Rotation paths and how fast each direction turns (degrees each step)
Each turn is a multiple of 5 degrees from 10 to 175, or 0.
Each row of a path follows its step; steps can be skipped.
Rotation 1:
step 0: [ 13  18  27 -13 -13  27  -9 -36 -10  14 -10   2   5   9  47   5 -13  75
  43  18 -37  16  -4  21  -5  35   1  25 -10 -52  19  -7  10]
step 1: [-31  15  36  -9   7  56  22 -31  41  -5 -16 -28  13 -42 -12 -17 -12  -9
   6  49 -50   8 -28 -20   6 -20  44  -4  16  -8  36  -6   0]
step 3: [  7 -12  29   9   6  18   3  24  26  33   6  -7 -31   0  48  12 -11  50
  29 -10 -41  35 -24  -5 -12  47   1  57 -24  19 -32   6 -12]
step 4: [-37  36  30 -52  31  37  19  13  12   7 -10 -17   4  13  -5   7  21  21
  13  33  -8  37   0 -26  -1  33  47   7 -28  -1  50 -21  28]
step 5: [-22  52  22  -6 -35  43  15 -17   7  35  -2   1  20  -5  25 -17 -25 -61
   8 -14 -19 -16 -28 -29  -4   3  16 -20 -17  51  -8   3  43]
step 6: [ -4  -1 -13  25 -11  20 -26  38 -27  33   8  -6  11  16  43  22  34 -11
  11 -14 -54  -8 -55 -23   6  32  19  15 -29   7 -35 -11 -38]
step 7: [-17  26 -15  -5  -3  29 -23  44   1 -20   9  -4   4   7  54 -25  -5  57
   5  35  10  53  13 -44   0  22  54  -2 -19   5  11  12  -6]
step 10: [ 10  -3  -9  40  25  46 -27  28  11  22  -5 -33  -4 -22  13 -26 -22  11
 -31   1   6  38 -19 -28  14  42  44  -2  -3 -43  -3  20 -47]
step 11: [-32  28 -11  51  29  48  23  19  30 -15  16  10 -31  25  25 -18 -17  26
 -21 -10   5   3  11 -11  15  14  14  24   0 -20  18 -17  73]
step 12: [-21  24  37  -1 -12  53 -10 -46 -23   8 -24   1 -58  12 -21  17 -12   2
  19 -34 -23   1 -19 -43 -10  -6 -18   8 -46 -31 -23   5  28]
step 13: [ 39  22   2  -8  39  63 -10  25 -15  35 -14 -12  21  -4   4  16 -41  -6
 -15 -12  -9  -8 -59 -23   1 -21  21   4 -28 -23  42  12 -34]
Speeds:
[ -2  15   9   3  -9 -10   7  -2   3   6  11  25 -14  -7   5   2   6  -8
   2  -4   4 -14   2  -6  -1   1  -3   9  -2  -9  -6  -5  -8] : 115
[  7  -3  -3   9   6   9  -1 -10   0   0  -3  -5 -12   7  -2  -2 -17   9
  -4   0   6 -11  -1  -3   9 -16 -11  -1   6 -25   4  -5  -2] : 25
[ 19   7  -9   9  -3   2   4  -6   5   7  -2   2   9   3  15  -3  -6  -4
  -7 -10   5 -12   5  12   3  13  -4   3   5  10   4  -1  19] : 125
[  8   5   0  10   2   8  -2   2 -12  11  -1  -4 -19  -1  11  -6   8 -13
   4  19  -4  11  -5   9  -6  -9   8   4  -6  -2   5   4  10] : 0
[ 11   7  -9   3 -13  -1 -10  -9  -6 -25   1   9   9  -4  13   0   4   5
   6  14 -11  -4  -1   1   5  -4   4  -9   7  -1   1   1  -9] : 45
[ -1  11  20  11  -2  -3   5   5  -8   9 -10  -7  24  -3  -3   0  -2 -12
 -13   7  -7  -3  -3  -2  -5  -6  -8  -4   8  -6  -1   3  -6] : 90
[ -8   0   1  -3 -12  10   6   8  13 -15  -3  -5  -8   1   4   6   2 -15
  -1  -6   0   0   3   2 -13  -8  -1 -17  10  -4  -8 -14  14] : 110
